A single turn carries every row of the set below to another of its rows. Some are shown first; where does it send the rows asked next?
Doseg: -209  -203  249  223  -191  -2  -534  297  -57  -101  -205  -294  26  -237  455  154  -367  -240  44  78  82  -6
Vomid: 58  -306  33  -23  -152  140  -75  -89  -123  -58  -307  60  -57  -98  90  -83  52  -261  91  103  -45  -254
rade: -215  -104  250  14  -56  -66  -182  -86  -248  -375  -352  138  -86  -83  55  20  -9  -361  135  219  150  -183
vib: 13  78  0  104  -81  156  -118  7  36  88  -418  237  -98  -210  118  74  -238  -303  98  240  -53  -92
vita: -119  -111  271  221  -275  63  -436  292  -22  23  -139  -217  62  -104  493  33  -270  -380  -85  230  111  -126
Losob: -123  -286  40  81  130  114  -118  325  -365  -343  -98  101  33  -274  127  406  -316  -340  -74  77  203  289
Ridep: 145  83  109  61  180  -59  -162  -4  -150  -184  -317  64  -181  -202  173  89  -126  -506  302  343  190  -146
Nono: 219  15  93  52  206  -125  -85  58  -56  -128  -305  122  -239  -196  178  26  -93  -386  267  265  86  -120
nikek: 201  67  122  58  237  -100  -45  64  -113  -236  -228  28  -277  -147  209  35  -111  -514  214  299  87  22
gid: -126  -275  -8  26  -215  135  -415  134  -372  -280  -302  18  -215  -113  437  368  -360  -253  -34  13  -120  198
turo: 311  -394  155  71  19  155  -254  248  -316  -117  -115  -260  -84  -265  398  275  -387  -456  220  -60  170  39
ratif: -51  -63  414  -101  -126  -111  -232  161  58  -250  -1  61  162  -183  107  72  -470  -171  -96  254  235  -10
runa: 211  -383  55  176  80  290  -230  169  -379  -99  -114  -213  -53  -291  292  165  -439  -349  137  -101  105  6
rasag: -187  -282  149  -44  50  109  -183  406  -383  -309  -170  76  46  -260  113  462  -328  -364  5  143  209  240
Pelup: -50  -146  377  -17  -197  -17  -354  316  68  -106  -13  -86  250  -260  118  88  -412  -232  -145  218  195  -80
Topa: 26  -248  8  -33  48  292  -275  303  -228  -126  140  -375  27  -210  219  280  -103  -444  22  360  175  -24
limin: 227  -213  83  -141  -120  11  -66  62  -232  -512  -103  24  -82  -228  413  49  -433  -251  53  -106  195  189
sagon: -83  -136  39  -56  151  209  -80  262  -401  -271  -127  140  -10  -272  139  428  -379  -307  -89  143  202  252
vukag: 247  -412  127  213  86  184  -255  164  -318  -112  -56  -167  -82  -262  372  275  -387  -460  140  -105  88  116
mokik: -109  -18  372  -125  -87  52  -193  226  33  -231  43  -13  213  -314  152  160  -401  -222  -114  129  290  134
Kolu: 86  75  -21  97  -62  139  -258  -15  -15  111  -493  140  -8  -268  105  169  -232  -327  132  264  12  -124
Zapef: -73  -195  50  -128  -272  64  -446  235  -269  -165  -326  5  -163  -204  360  471  -398  -259  -108  -2  -22  217
Kamo: 36  -188  -12  29  -196  232  8  -104  -112  -118  -304  56  -62  -73  90  -64  21  -272  50  154  4  -240
Fov: 229  -171  28  -74  -288  -47  -311  113  -25  -342  -99  -201  -103  85  429  290  -108  -192  -51  442  22  -14
Met: -4  77  350  31  -97  -4  -268  328  75  -319  57  -31  147  -163  87  26  -308  -264  -175  278  227  -8
datem: 200  -92  56  -151  -273  22  -288  153  30  -449  -20  -208  -68  -47  501  294  -106  -253  0  293  49  179
modif: -41  -319  127  6  -229  144  -440  219  -284  -220  -279  47  -260  -153  280  395  -307  -185  -146  -99  -11  228
bik: 84  -292  -61  26  -221  244  -64  -75  -133  -68  -303  -82  -29  -69  113  -66  36  -292  -24  99  -103  -138
niziv: 47  -127  123  93  -24  259  -295  375  -87  -110  151  -189  97  -92  206  135  -137  -545  -10  491  99  -67
bunan: -140  -259  59  -39  59  131  -147  419  -328  -210  -153  193  -80  -321  223  324  -367  -398  -8  118  270  321
gim: -149  -239  246  237  -163  -58  -441  263  -70  63  -240  -224  76  -183  389  97  -422  -223  14  235  156  -178
nof: 85  -206  -12  -11  -277  198  -164  -165  -112  -162  -379  30  38  -100  68  -8  1  -259  84  158  -6  -231
Zike: -222  -142  207  22  24  -148  -146  13  -223  -254  -368  171  -221  -78  118  18  45  -299  102  192  56  -169
kidos: 46  -25  6  43  -2  122  -151  57  8  149  -418  246  -58  -221  58  143  -147  -272  87  240  -82  -85
lalu: 159  80  84  131  151  -24  -109  13  -85  -175  -283  77  -315  -138  189  24  -128  -442  271  302  54  -146
gata: -103  -150  396  125  -199  -179  -432  341  9  -109  -150  -176  104  -206  421  106  -379  -290  -44  229  214  -97
rogo: -240  -76  236  142  8  -24  -107  -20  -226  -271  -346  125  -210  -63  70  -7  -19  -307  88  182  92  -211
fazur: 34  65  21  110  33  143  -145  92  17  196  -412  144  -31  -278  92  115  -296  -352  18  202  -61  31
gos: 70  -242  1  -88  42  167  -199  265  -197  -101  133  -204  35  -106  167  234  -167  -459  27  584  177  -104
kezur: 278  -340  19  -230  -197  33  -119  199  -202  -479  -68  -108  -4  -273  250  80  -364  -266  44  -99  214  137
tudur: 192  -294  -65  -139  -145  -2  -98  116  -221  -468  -47  -30  -50  -294  315  62  -368  -266  -77  -150  206  199
neza: -65  -242  -6  -40  -221  83  -417  110  -285  -157  -216  44  -214  -196  437  395  -389  -328  -144  -61  -69  249
kozu: 60  -300  68  -70  -148  104  -325  332  -159  -218  105  -283  41  -61  284  237  -45  -460  -32  511  102  -104
bap: 146  23  112  -27  -313  -5  -312  216  6  -349  -52  -210  -71  34  435  144  -47  -262  -220  346  115  -30
ber: -292  -152  292  86  -45  -122  -136  -3  -231  -353  -350  78  -168  -36  117  -48  -22  -318  10  110  32  -60
ziv: 312  -430  44  142  4  260  -170  287  -303  -52  -171  -160  -123  -271  380  251  -300  -346  75  -88  234  108
zafa: 233  -351  76  -189  -131  52  -194  196  -224  -484  0  32  -216  -238  269  32  -346  -338  66  -97  168  217
Rabol: 286  -88  67  -131  -198  2  -302  280  13  -259  16  -214  -11  -55  356  345  -98  -319  -118  492  98  7

ber moves to -> bik
rade moves to -> nof
Fov moves to -> gim
Now these:
sagon moves to -> limin
zafa moves to -> modif
bap moves to -> vita
Zike moves to -> Vomid
Topa moves to -> mokik
Zapef moves to -> turo
kozu moves to -> Pelup
neza moves to -> vukag
vib moves to -> lalu

A single turn carries every row of the set below to another of its rows. Some are shown first; where does it send the rows asked next?
sigid: -10  85  22  -21  -180  12  78  -317  359  17  121  48  74  -214  -97  -120  -231
kat: 33  -184  125  30  -186  -107  55  47  16  -245  98  -117  20  50  395  -8  -45
tuv: 118  5  65  -110  170  441  -135  -268  39  -358  67  85  129  -2  36  123  117
Dazup: -36  80  5  -228  413  195  -41  -187  -24  -270  152  25  31  -75  204  -26  -124
Gono: 103  -150  -44  -52  67  364  -120  257  -230  -104  138  -8  125  -105  -81  10  22
togi: 61  -91  4  -34  311  281  -139  -331  13  -296  -9  176  233  -16  -59  36  67
dibab: 29  -164  -9  -266  -39  -241  11  89  412  -245  165  -40  -15  -85  -9  14  -83
fuzup: 30  -323  70  161  -115  -200  20  -54  6  -200  -37  11  195  65  221  -64  -4
pizu: 74  -124  -55  -92  108  323  -94  282  -242  -88  164  -36  88  -117  -18  -15  -24
nad: 32  371  -127  169  102  152  -283  18  59  -25  104  35  199  117  -78  -10  -73
zir: -11  122  40  -53  -195  41  91  -294  361  7  158  24  29  -225  -45  -107  -238
baban: 77  -135  30  -272  -152  -119  -8  97  440  -283  184  -59  -43  -59  3  80  -14
Fanev: -33  -49  -33  -115  454  122  -74  -279  -30  -239  37  143  175  -57  40  -62  -86
Nodo: 6  404  -118  131  116  143  -270  43  49  -23  144  5  160  115  -26  -11  -106
lomab: 57  112  64  -223  235  394  -76  -183  5  -350  177  -2  -2  -42  195  85  1
lopoz: 36  -244  -34  -194  -18  -272  -9  28  416  -226  97  32  77  -67  -111  -2  -49
Sufe: 30  388  -109  159  78  188  -285  22  71  -37  128  18  178  124  -58  16  -57
modiz: 92  -261  3  -150  -115  -177  -48  -3  443  -257  67  47  111  -45  -160  57  38
limup: 26  406  -113  137  83  177  -272  42  55  -28  148  5  160  116  -31  8  -77
kura: 92  -308  120  165  -238  -59  -6  -57  41  -253  -27  -2  178  91  209  21  79
guvig: 34  111  59  -11  -262  107  66  -317  382  -21  129  43  68  -197  -99  -66  -173
kuf: 41  -149  -75  -70  167  253  -90  278  -258  -65  148  -15  114  -133  -42  -53  -63
feda: 92  -197  -69  -16  108  309  -124  226  -231  -85  100  32  176  -108  -121  -25  20
Ruzo: 96  -219  151  83  -281  -7  15  5  41  -275  50  -81  79  77  312  49  62
razo: 18  139  55  -53  -246  90  79  -286  376  -15  161  9  19  -214  -50  -81  -194
Femok: 124  -192  36  -195  -196  -77  -50  49  459  -302  124  -6  35  -40  -99  111  72
Kofo: 19  77  39  7  -232  60  59  -332  373  1  101  60  91  -199  -131  -87  -184
Dul: 57  -198  -88  -33  174  250  -109  243  -248  -58  106  26  163  -123  -105  -67  -40
Bor: -3  -254  81  66  -71  -235  61  7  -2  -199  38  -65  96  35  339  -82  -87
binoz: 3  376  -131  150  133  127  -277  25  47  -13  124  24  189  113  -54  -24  -93

Femok moves to -> baban
limup moves to -> Nodo
Now these:
kura moves to -> Ruzo
Fanev moves to -> togi
pizu moves to -> kuf
razo moves to -> zir

